One vector is turned by the same rotation once a step. Each row is the vector after some number of steps, and that number follows the row.
The counts run from 0 to 260.
[128 139 125 164 119 127  81 163 101 112 134 203 157 131 111 132 111 159
 105 125 101 101 113 182 128 141 131  95 149 105 163 101 150 145 132 142
 136 122  69 162  99 149  99 158 126 126 146 106 144 135 150 128 155 118
  78 122 144 103 149 141  72 147 139 153 171 150 143] : 224
[109 124 123 162 141 124  87 167 110 128 160 190 141 125 120 142 124 160
  98 143 120 123 109 174 141 164 122  94 142  86 166 100 115 129 121 148
 139 113  63 146 112 142 112 173 115  93 129  97 139 156 126 124 128 130
  84 117 169  95 173 126  87 134 116 137 168 169 138] : 231
[162 129 140 170 124 126  73 145 118 109 143 189 171 110 104 144 125 163
 112 121  97 112 110 189 134 137 162  91 137 115 151 104 161 139 118 135
 125 106  94 165 125 162 113 155 131 134 147 110 133 139 140 104 165 116
  80 122 151 102 152 139  74 165 141 163 171 145 139] : 3
[143 133 142 194 156 133  62 155 148 116 153 187 159 121  85 127 129 169
 100 123 129 145 131 167 131 170 137 104 135  89 133  99 124 131  84 136
 131 105  91 150 111 142 127 177 121 110 158 109 147 149 138 105 143 139
 105 123 141 118 160 124  94 142 139 138 177 160 149] : 198
[158 120 129 161 137  94 104 166  99 109 133 177 150 106 108 138  99 165
 100 119 101 120 107 180 120 146 116  82 156 115 176 127 137 137 134 146
 123 109  85 141 110 129 101 164 126 121 158 111 113 139 149 105 168 109
  80 121 154  95 158 138  80 153 130 142 168 168 147] : 116
[119 136 142 166 128 109  54 165  99 122 143 168 156 111  81 116 126 148
 121  90 109 144 120 166 128 147 128  91 136  85 160  95 133 162 128 142
 137 129  90 161  98 151 151 170  95 126 154 100 158 132 131 126 135 122
  98 124 132 111 171 121  68 151 151 120 154 141 145] : 52
[158 133 151 171 143 111  66 152 123 108 150 181 155  95  89 112 126 147
 117  92 112 140 134 189 122 139 153 107 125  98 154  99 164 139 114 136
 125 114 102 159 118 149 138 170 115 145 158 112 147 140 147 109 165 116
 112 115 134 112 170 119  67 159 153 152 171 140 149] : 178
[125 132 149 174 142 132  81 141 124 108 167 196 151 132 114 136 145 156
  93 146 121 115 135 177 136 162 130 105 130  97 151  92 143 119 101 132
 130 108  81 161 134 141 106 167 118 118 147 106 147 162 154 102 155 127
 100 103 150 119 159 130  88 153 120 154 180 172 117] : 202
[151 129 138 190 134 133  61 149 126 101 154 180 160 115  83 128 129 163
 108 111 102 140 132 156 120 158 122  91 134  92 145  77 152 130 110 136
 126 124  94 158 105 144 117 174  96 142 161  91 145 129 163  93 148 124
 102 119 124 125 153 140  99 152 127 154 171 146 151] : 193
[143 132 145 142 127  96 102 164  76 113 135 168 146  83  99 140 127 152
 108 119  99 101  85 172 137 142 131  74 139 114 165 110 155 136 131 135
 118 120 100 171 123 138  98 158 122 126 152 109 117 130 139 104 158 105
  75 120 164 117 160 133  69 159 127 139 161 168 119] : 127
[132 119 144 173 110 128  56 157  92 120 149 170 152 110  92 136 125 160
 123 100  90 132 109 175 135 142 142  76 125 110 155  85 135 146 132 145
 138 129  88 170 107 149 133 170  93 114 149  87 151 134 132 117 124 136
  86 130 134 101 171 139  76 146 138 129 145 150 137] : 35
[144 121 130 190 130 138  57 156 126 111 151 189 159 128  89 136 121 175
 101 112  96 134 124 158 132 165 128  92 147 100 146  98 141 139 113 135
 132 109  75 159  93 145 111 167 107 115 163  95 145 134 145  97 143 144
  98 131 136 107 149 144  95 133 138 137 162 153 150] : 210
[100 134 142 141 132 100  82 158  82 110 154 159 156 104 109 135 138 140
 121 119 103 112 105 169 147 153 120  89 134 102 192  99 133 147 143 136
 125 118  82 163 123 153 127 180 105 128 131  85 138 142 132 126 138  96
  81 123 165 115 172 128  68 152 117 132 148 156 111] : 251
[150 131 140 184 140 129  59 145 128 101 142 184 154 117  78 120 128 161
 106 109 109 142 134 169 119 150 122 103 134 111 156  89 156 132 113 131
 126 112  96 157  96 135 116 172 110 132 169  96 144 130 159  96 163 116
 102 132 133 122 153 139  87 147 137 150 172 140 150] : 194
[ 99 146 153 157 148  97  88 162 107 106 156 174 165 124  98 134 140 143
  93 137 127 114 138 154 114 168 129  92 150  67 158  96 137 141 109 140
 115 134  95 152 131 155 122 172 100 149 147 111 140 144 159 128 148 106
  97  92 138 125 151 129  80 163 116 140 175 179 120] : 78
[130 135 154 140 148 100  84 152  84 118 153 164 133  79  97 126 151 148
 120 115 114 135  95 183 127 147 131  89 104 109 171  83 151 124 124 132
 121 112 110 170 136 133 130 186 112 123 140 102 132 142 135 105 147  93
  95 113 167 125 190 109  69 158 128 143 167 165 117] : 155
[154 141 152 170 140 117  63 148 114 108 141 172 155  92  80 115 138 153
 125  88 107 140 121 175 115 140 146  95 120  98 150  87 162 139 107 135
 117 120 111 164 114 145 136 175 108 146 160 106 142 126 151 104 159 110
 108 118 135 125 165 123  79 156 143 147 167 141 144] : 177
[154 107 135 177 141 123  88 147 124 115 147 196 143 109 111 138 119 167
 107 145 122 130 115 196 140 140 129 104 127 113 170 102 129 113 111 149
 136  96  77 145 119 134 113 167 132 110 137 106 132 160 134 111 155 122
  82 121 161 100 175 134  78 144 125 161 184 155 147] : 9
[106 134 147 167 163 100  72 162 122 106 170 161 159 125  91 129 141 148
  99 121 128 144 132 146 137 176 110  96 136  69 164 102 118 146 112 140
 123 110  87 146 117 138 148 192  99 118 155  93 138 153 141 117 143 121
 113 116 142 122 166 117  86 151 125 118 160 172 127] : 74
[150 128 147 159 160 105  73 149 117 112 148 167 135  83  83 110 140 151
 123  97 128 161 111 183 124 136 131 114 106  97 166  93 145 129 114 134
 127 112 107 155 115 129 146 187 118 127 154 107 132 141 139 117 154  99
 111 126 152 120 189 104  74 152 139 144 169 148 147] : 166
[166 126 141 159 146 108  82 152 109 121 157 171 135  98 100 124 121 166
 111  95 111 152 117 187 100 146 139  92 123  87 155  81 137 125 122 152
 133 130 108 146 131 149 137 179 103 134 139 107 142 139 146 121 128 112
 111  99 143  94 181 120  86 161 128 155 175 159 154] : 163
[168 118 128 187 132 127  71 152 131 120 157 179 162 114 102 152 115 176
 106 119 102 132 110 178 129 152 155  79 147 100 137  92 136 128 106 144
 126 111  91 147 121 159 117 158 115 129 139 106 132 140 132 111 137 134
  88 123 148  92 155 145  94 148 135 157 170 154 160] : 5
[ 96 132 138 154 137 111  80 161  89 118 158 163 159 104 107 145 142 147
 120 124 105 121  95 154 149 166 125  79 134  87 175  92 118 145 134 148
 122 113  86 167 120 149 133 185  96 117 135  77 131 141 123 120 127 105
  82 122 158 115 169 127  79 145 117 122 150 165 120] : 250
[164 114 132 189 137 125  68 148 125 108 147 182 154 103 100 144 118 170
 111 116 100 142 110 179 140 146 130  94 126 120 163 104 133 130 119 142
 130  92  83 154 106 133 120 177 118 112 150  83 124 146 135  92 149 128
  87 134 150 105 167 140  88 137 128 147 166 142 158] : 7
[117 138 127 161 123 119  65 166  99 121 156 174 167 122 106 147 128 160
 116 111  96 113  92 153 143 165 146  68 152  87 150  92 136 153 133 141
 134 121  74 170 110 162 120 164 101 119 139  90 144 130 126 119 119 128
  78 122 154  94 152 137  81 145 130 128 150 157 134] : 238
[157 133 139 175 125 130  74 142 119  99 144 181 175 103  91 138 132 155
 120 120 100 112 102 175 146 139 150  93 136 120 152 100 161 133 112 135
 118 100  99 172 122 152 106 160 128 137 154  95 124 128 140  93 167 110
  81 129 154 128 150 143  75 155 134 156 169 140 138] : 2
[138 125 148 153 136  89  96 163 102 113 152 173 163 110 109 150 122 158
  90 126 102  90 113 169 135 161 148  71 161 103 150 126 143 148 115 139
 115 114  92 158 134 150 100 150 125 122 156 110 121 144 149 104 163 121
  77 106 149 102 136 139  77 164 131 143 161 182 117] : 111
[131 130 129 180 142 131  83 162 123 110 148 205 140 133 113 128 117 164
  94 140 120 125 131 185 128 150 121 107 140 102 165 109 139 133 113 137
 143 109  64 147 103 133 107 168 128 112 151 108 145 155 148 113 154 125
  93 122 147 102 166 131  81 145 131 153 181 158 147] : 213
[117 137 134 170 121 135  67 157  94 105 142 185 161 125  98 145 129 159
 109 120  90 113 105 158 143 159 124  84 145 113 164  84 149 146 132 133
 130 115  70 170  97 145 102 169 101 121 156  89 141 130 149 105 140 126
  77 131 144 119 146 146  82 139 128 140 155 151 130] : 222
[100 141 155 151 154  95  85 157 107 106 163 174 161 125 110 122 139 137
  99 135 128 109 141 170 126 163 122  97 141  81 174 106 140 143 123 134
 120 118  86 151 131 143 122 178 109 140 146 105 143 152 164 126 165 101
  96  95 140 123 162 124  75 162 122 143 169 174 105] : 77
[100 135 155 162 160  97  69 154 116 101 164 160 164 118  97 124 143 137
 103 122 122 136 137 149 140 169 106 101 131  80 178 109 129 149 121 135
 118 109  86 151 112 131 142 190  99 123 159  88 137 152 151 106 155 111
 104 113 146 125 168 117  77 149 124 124 153 164 115] : 75
[107 131 140 171 162  98  70 167 127 115 168 170 153 128  96 123 134 152
  98 119 135 143 140 157 121 176 122  99 144  57 160 109 112 147 107 143
 123 117  88 139 122 145 151 183 100 118 146 107 144 155 141 123 141 127
 109  99 134 109 166 114  89 152 132 122 163 173 139] : 73
[139 118 140 175 109 133  68 149 106 118 157 180 160 112  99 155 135 164
 112 132  95 121 101 171 136 154 147  73 135 112 146  78 139 121 115 143
 135 122  92 174 125 154 107 166  97 125 139  89 137 134 136 103 119 134
  75 122 150 113 156 149  91 150 122 147 158 156 138] : 17
[ 99 132 138 153 142 103  76 165 100 122 166 163 160 112 108 147 142 153
 112 130 119 125 102 156 144 171 130  77 139  79 171  91 106 142 127 149
 129 118  80 157 127 151 141 182 101 108 122  90 137 149 121 125 115 118
  86 112 166 105 170 121  83 146 111 122 151 169 125] : 249
[148 124 133 166 150 100  99 162  92 128 138 169 122  82  97 138 126 164
 112 126 121 145  82 167 123 159 118  76 135  96 156  96 117 120 118 147
 125 119 101 147 125 126 122 184 111 104 146 107 118 142 115 111 130 113
  81 125 172 113 182 120  84 148 119 132 170 176 149] : 136
[134 120 139 163 110 121  68 160  88 120 140 178 143 109  98 123 117 153
 120  97 100 133 118 186 136 134 136  87 119 115 174  99 141 145 144 143
 145 122  81 167 104 144 127 167  98 115 147  92 156 136 138 115 131 124
  91 129 136  96 179 132  68 144 144 136 152 146 136] : 36
